The same turns and mirrors carry the whole set onto itself and the rows of a family onto each other. Which other rows belong to the same family as each row named below? List them in the order they appear above.
These 28 rows form 7 families of 4 rows each.
K559: 2,-5,14,1,0,-7,4,-23,6,-8,-1,6
K912: -8,-3,5,-4,-2,10,-7,-1,3,-2,-1,-5
K714: 3,-4,13,-1,-5,-10,3,-26,0,-3,8,5
K820: 2,-11,12,-2,-1,-9,5,-24,-1,-7,2,3
K596: -7,-4,4,-3,2,9,-1,-1,-3,-3,5,-11
K532: -11,-4,7,5,0,9,4,-25,-2,7,12,11
K199: 5,3,-3,-1,6,6,0,-17,17,9,2,-10
K550: -4,-2,4,5,3,5,-3,-17,-4,12,20,8
K236: 4,-2,-9,-2,9,9,-1,-21,8,10,-7,-1
K871: 6,-4,-3,0,13,6,6,-18,15,4,-6,-3
K701: -1,-16,11,-3,1,-10,-2,-25,3,1,3,4
K725: -5,0,4,5,0,9,4,-24,-8,11,15,8
K328: 3,-6,10,0,-3,-11,5,-23,2,-7,3,6
K167: -8,-5,7,1,6,11,0,0,-3,2,8,-9
K917: -2,-15,12,-1,0,-9,5,-26,5,-2,9,2
K713: -7,-3,10,-2,1,4,-1,-5,-4,0,3,-17
K925: 1,1,4,2,0,10,0,-26,-5,14,13,8
K361: -4,-7,1,-8,-4,12,-6,-3,2,0,4,-10
K340: -2,0,-8,1,11,9,6,-14,10,4,-6,-8
K337: -2,0,5,2,-5,3,-1,-25,-7,7,14,13
K46: -8,-6,-1,-2,7,6,-1,-1,1,1,2,-13
K259: -4,2,2,6,-2,4,2,-21,-6,10,17,10
K771: 2,1,-11,-3,10,6,3,-20,9,6,-5,-6
K663: 4,-9,17,-5,-4,-6,1,-21,-2,-6,1,1
K205: -8,-2,2,-4,3,6,-1,-3,-5,-2,2,-14
K375: 3,3,-3,-3,3,10,4,-20,15,6,-2,-11
K528: -11,1,11,7,1,7,2,-25,-4,11,9,7
K460: 6,0,-8,-2,9,8,5,-19,13,4,-3,-5

The rest of the family of K771: K328, K259, K205
The rest of the family of K375: K532, K917, K361
The rest of the family of K912: K199, K701, K528
The rest of the family of K550: K559, K236, K713

The same turns and mirrors carry the whole set onto itself and the rows of a family onto each other. Which other rows belong to the same family as each row named below? List them in the order they appear above.
These 30 rows form 5 families of 6 rows each.
K845: -9,-10,-5,-4,3,12,7,9,-3,-23,3
K774: -6,-5,8,2,-14,13,6,12,6,-10,8
K610: -3,-4,5,1,-8,12,6,5,0,-4,9
K451: 0,-11,-8,-4,1,10,4,12,-2,-22,5
K737: -9,3,2,4,-12,-4,0,15,-2,-23,13
K282: 11,8,11,3,0,1,12,20,0,-28,-4
K235: -4,-9,-6,-4,0,12,6,14,-4,-27,5
K799: -8,-2,3,5,-6,-1,-5,19,0,-26,11
K130: -8,-2,3,10,-12,-1,-1,16,-1,-25,12
K681: -4,-13,-6,1,1,11,2,8,-1,-24,4
K728: -2,-4,-6,-5,5,9,2,9,-8,-21,7
K936: -6,-6,12,2,-10,14,4,8,-1,-9,3
K934: 6,1,2,14,-5,-8,16,12,8,-17,-5
K456: 12,7,8,6,9,3,11,16,4,-28,1
K909: -5,0,11,0,4,-5,22,16,-5,-10,-4
K79: -7,-9,9,2,-11,15,8,12,0,-9,6
K538: 14,4,14,2,3,2,11,19,2,-23,-4
K11: 6,1,1,11,-3,-5,23,9,6,-19,-3
K492: -6,-3,11,-1,-12,16,5,9,2,-13,9
K40: 3,3,6,18,1,-5,18,10,7,-13,4
K93: -3,-6,11,3,11,-4,18,19,-6,-12,-2
K442: -8,-4,2,3,-8,-3,-1,19,-2,-21,15
K668: -1,-4,9,0,8,-2,22,20,-8,-14,-4
K633: -1,0,13,2,13,2,21,16,-4,-11,3
K326: 4,-1,5,16,-6,-4,20,10,5,-14,-5
K840: 10,5,11,-1,5,3,11,18,0,-27,-9
K843: 1,2,5,15,-4,-3,21,5,7,-18,-3
K637: 12,8,11,0,1,2,13,21,5,-27,0
K516: -4,-1,13,4,8,-8,20,16,-8,-15,-3
K927: -2,4,3,7,-9,-1,-5,13,-2,-20,14

The rest of the family of K456: K610, K728, K40, K633, K927
The rest of the family of K442: K681, K538, K11, K492, K516
The rest of the family of K93: K451, K737, K936, K843, K637

The same turns and mirrors carry the whole set onto itself and the rows of a family onto each other. Which other rows belong to the same family as each row named below? List them in the order they appear above.
These 36 rows form 9 families of 4 rows each.
K690: -2,5,12,2,-12,-10,-7,-13,4,0,-7,-15,8,-2,-6,0,-8,-8,-12,10,5,-6,2,7,7,-1,7,5,6
K730: 1,14,-6,-5,3,-8,9,0,12,-9,-4,-2,7,4,11,6,-7,4,2,-1,-3,9,-16,4,17,2,-7,8,-3
K842: 12,-2,1,1,-5,7,-3,-8,3,-16,10,-5,4,-2,0,-3,-1,3,13,2,0,-2,-3,18,8,2,14,11,-2
K572: 7,17,11,-2,-14,-6,-12,-5,3,6,-4,-17,5,-5,-2,-1,-8,-1,-13,14,7,-3,4,0,12,-8,2,4,4
K470: 5,11,-4,5,6,2,8,10,4,5,11,-2,0,-6,-12,3,-7,15,-12,5,12,-11,1,4,10,-11,-10,-1,-5
K190: 3,14,-11,-6,11,-1,8,0,8,-8,-7,-6,5,2,16,0,-6,4,2,6,-4,7,-15,2,10,-3,-7,6,1
K691: 19,4,2,-1,-1,-1,1,-1,0,-12,4,1,-2,-1,5,-6,5,1,8,4,-4,-2,-1,11,14,-1,20,8,-1
K453: 20,3,-3,-3,-3,4,-1,-7,2,-17,2,2,2,-1,3,-4,-2,7,9,4,1,5,1,10,14,2,15,6,-3
K364: 0,16,-2,4,4,-1,-1,3,2,-11,-13,1,-1,-3,12,0,-8,1,-5,4,-3,10,-16,4,23,-4,-8,2,6
K505: 6,11,-8,-1,1,-2,10,13,0,9,6,1,-1,-7,-15,1,-3,10,-10,4,11,-14,6,1,16,-11,-8,7,1
K924: 2,7,11,-3,-19,-2,-6,3,2,6,4,-17,6,0,-5,-9,-1,-2,-13,11,7,-11,5,5,8,-6,2,7,6
K910: 6,8,6,2,2,-1,10,11,5,16,5,3,-1,-10,-12,2,-4,8,-8,4,6,-10,-3,3,18,-7,-9,-2,-5
K804: -2,9,-4,-3,12,-3,2,0,3,-3,-12,0,0,-5,8,3,-4,1,3,1,9,13,-20,3,16,-1,-5,9,4
K374: 3,13,-1,-9,13,1,9,2,2,-9,-6,-4,2,-8,8,-3,3,6,8,3,-4,10,-17,5,20,2,-8,5,3
K885: 16,-4,2,2,-11,8,4,-3,5,-12,7,-2,-3,-1,-1,-6,3,2,7,7,-7,-1,4,7,13,7,10,1,-1
K960: 3,10,8,-6,-18,-3,-8,-5,8,2,-4,-15,7,-6,-5,6,-6,1,-18,12,10,-10,4,6,7,-9,-4,4,6
K346: 3,15,-2,-3,7,-1,11,3,1,-5,-7,0,-5,1,10,4,-5,-2,-1,0,-8,15,-15,1,21,0,-5,6,7
K586: 4,14,2,2,4,2,3,9,3,11,0,-3,5,-13,-17,3,-4,7,-15,-2,12,-1,-5,0,14,-8,-15,-2,-1
K103: 4,15,-7,2,11,2,8,-3,5,-14,-8,-2,4,6,7,1,-4,8,4,3,-1,11,-14,-1,22,-3,-6,8,3
K378: 16,5,-1,-5,-2,7,-1,-6,-1,-15,6,-5,1,-6,2,3,1,4,6,6,-4,1,0,12,19,3,21,0,-6
K831: 5,6,13,-2,-21,-1,-7,-7,9,4,0,-9,3,1,-4,0,-2,-6,-12,9,-1,-3,1,-2,2,-7,-2,4,9
K628: 7,13,16,0,-13,-7,-11,-6,13,3,-10,-16,10,-2,-7,-1,-6,5,-12,2,7,-8,2,0,13,-6,2,4,5
K554: 1,9,1,2,5,7,8,12,1,7,5,-4,0,-16,-12,4,-7,7,-6,3,19,-9,-9,11,19,-9,-7,2,2
K556: 8,11,1,-5,-2,2,8,11,7,13,4,-4,1,-10,-14,10,-7,11,-14,8,13,-8,0,8,14,-9,-11,-2,-3
K420: 3,10,11,-2,-17,-5,-6,1,7,4,-4,-17,5,-4,-5,5,-9,0,-23,8,3,-6,6,8,9,-2,3,6,3
K284: 19,3,-2,-10,1,5,-1,-5,0,-14,6,-7,-3,-5,-4,4,2,6,7,2,-6,-1,4,16,17,4,15,7,6
K580: -2,7,-2,0,7,4,9,15,6,10,2,2,-5,-11,-16,-1,-7,11,-2,6,0,-5,-3,7,18,-10,-11,1,-4
K561: 1,12,-2,-3,3,3,1,7,4,13,6,-4,3,-9,-15,7,-7,10,-6,7,8,-14,0,7,15,-6,-19,4,-5
K629: 8,14,-5,-5,8,-2,9,1,2,-10,-10,0,-1,6,15,0,-3,6,7,2,2,12,-12,0,18,-2,-2,3,3
K99: 12,-2,-5,-3,-8,3,-2,-5,3,-16,7,-5,3,4,0,-3,3,-3,2,1,-2,6,-7,12,11,3,19,4,-1
K763: 2,10,8,4,-19,2,0,-5,5,-3,-12,-22,2,3,-2,5,-7,-7,-14,11,5,-6,0,2,5,-4,-1,6,2
K679: 17,-1,3,3,-2,7,2,-5,1,-6,9,0,-4,3,-5,-1,4,2,9,10,2,1,3,11,6,2,12,12,-5
K393: -1,5,4,2,-14,-2,-10,-8,6,0,-7,-19,5,-3,-9,-2,-6,0,-13,10,8,-8,3,3,6,-7,1,11,9
K692: 15,1,4,2,-3,3,4,-10,-4,-12,11,-5,3,-5,-5,-4,-5,-3,7,7,-1,-5,2,16,12,3,16,7,4
K715: 4,6,3,-2,6,7,1,9,0,14,6,9,3,-15,-9,6,-6,12,-7,10,6,-9,-4,10,16,-6,-7,3,0
K311: -6,14,2,-1,8,-1,6,7,9,-5,-7,0,-1,2,3,1,-8,4,3,0,-8,13,-18,1,15,-11,-9,5,3

The rest of the family of K420: K691, K103, K561
The rest of the family of K572: K470, K190, K378
The rest of the family of K842: K910, K346, K393
The rest of the family of K374: K924, K586, K99
The rest of the family of K715: K364, K763, K679
The rest of the family of K629: K453, K960, K556

